Rotation paths and how fast each direction turns (degrees each step):
Each turn is a multiple of 5 degrees from 10 to 175, or 0.
Each row of a path follows its step; steps can be skipped.
Path 1:
step 0: [  3  -5 -10  -3  24  11   8   8   9  -6 -10  -6  -4   2 -12 -12 -13   1
  -2  24  -7  -1 -23 -10   4  13   0 -13   4  15   6  11 -14  -3  -1   1
   5 -21   4   6  11  -8   2  14   2   1 -18  -2]
step 1: [ -7   0   1 -11  -3  15   9  -3   0   1  -5 -13 -17  -4  -9  -2 -11 -15
  12   1  -5  12 -10   4  16  -5   4  -2 -22  -1  13 -18   5  -8   2 -18
  14   8   8  14   1  -1 -28   1  -2   4 -12   6]
step 2: [  7  -4   8   5  -2  16  10  -1  13 -12 -14   4 -15  -5 -14   9 -16  10
  -7  -9   9   4  -9   8 -13   9   3   7  -7  -5  15  -2 -12  13  12   6
  -4  -1   7  15  13  22  -8   8   6   0   4 -24]
step 3: [ 10  18   1 -16  -1   0  -5   0   3   9 -35 -19 -14   7  -1  11   4  -5
   0  27 -13  -5  -5   4  -7  11   5   4   2   2  -1  -1   3  -2  11 -12
 -12  -7 -12   3   8  -1  -9  12  -6  10   1  -9]
step 4: [  6  13   5 -10  14  21  -1   2  10   7   1  -9 -12 -14   0   4  -7   6
  14   7  19   2 -17   7  25   1  -6 -15   4  14  -3  -6  -4  21  -5  -8
   0   0  16   7 -10  -5  -1  19  -9   4   4 -12]
step 5: [ -1  -6   3 -23   7   7   8   8  17 -15 -15 -14   0 -22  -4  16   8   5
  -5  14  -6 -13   0  10   7   1 -12  -2 -25   0   8  -2  -5  12   2   1
  19   7  -2  14   6   8  -7 -14  12  -2  -2   0]
step 6: [ -9   7  16 -16  -7   2   8   8  -6   4 -14   2 -18  -2   5  10   8   6
  14   2  10   1  15  -4  -1 -14  16  12  -5  -1  13   2  -1   8   0  -8
   9  -8   5   0  -2  15 -14   3  -8  11  23 -25]
step 7: [ 22  18 -11   0  -1  -2   3  -2   3 -15 -14 -11   4  -7  -3   9   8   2
   0  -2   6 -22   3  17  -2   8  -4  -2  10  12   5   7   2  14  17 -14
  -1   7  -1  -3  -5  -9  10   9   2   5  33 -10]
step 8: [  1  10   3  -8  11  -3   5   7 -17  10   5  -1  -6 -17  10   3   3  12
  19  34  10 -22   4  10  14  -2   4  -5 -14   7 -16   0   2  10   0  -3
   6 -13  -8   3   6  -8   8 -13  -4 -11   6  -3]
step 9: [-10  -2  -1 -20   8  -1  10  -1  16 -10   0  13   4 -15 -11  -9  11  -6
   5  -6  10  -9  12  -7   9  -5  -4  -6 -17  11   4  15   9  -3   2  -8
  19 -14  32   1  -9  -2   3  -5   5  -2  20   0]
step 10: [ -2   0 -23   1 -11   0  10   3 -20 -24   1 -10  -6  13   5   1   1   4
   5   0   1  -9  24   6  -1   3  23   6 -11   3  14   1  -6   3   0  -6
   7   3   3  20   3   5   5 -20   3  -3  22  -5]
step 11: [ 10   5  -6  19  -6  -3   7   4  -9   3   6  11   2 -10 -17  -8 -16   6
  10  15 -13 -19   8   0  -5  -3   6  15   7   4  -8  14   9  -7  13 -13
  -1 -17  12 -10   9 -10   2   3  -9   0  19 -20]
Directions:
[-5 -2 -4 -2  2  2 -1 -5  3 -1 -5  0  1 -1  0  6  5  0  0  0 -4  0  3  2
  1  1 -1  1 -1  1  4 -1  0 -4  2 -5 -4  3 -3 -2  6 -7  3 -2  5  1  0  5]	160
[-6  1  2 -3  3 -2  1  0 -3  4 -1 -1 -3 -3 -3 -1  1  3 -2  4 -8 -1 -1 -3
 -1 -3  2  4  2  4  0  7  4 -3 -2 -1 -2 -4 -4 -4 -2  2 -6 -1 -1 -3 -3 -2]	135
[-2 -3  4  3  1 -3 -8  6 -5 -1  2  2  2  2 -3  3  1 -2 -2 -5  1 -2  4 -1
  4  3 -2 -2  2 -1  1  4  4  3  1 -1 -4 -1 -3  0  2  3 -2  1 -1  3 -4  6]	0
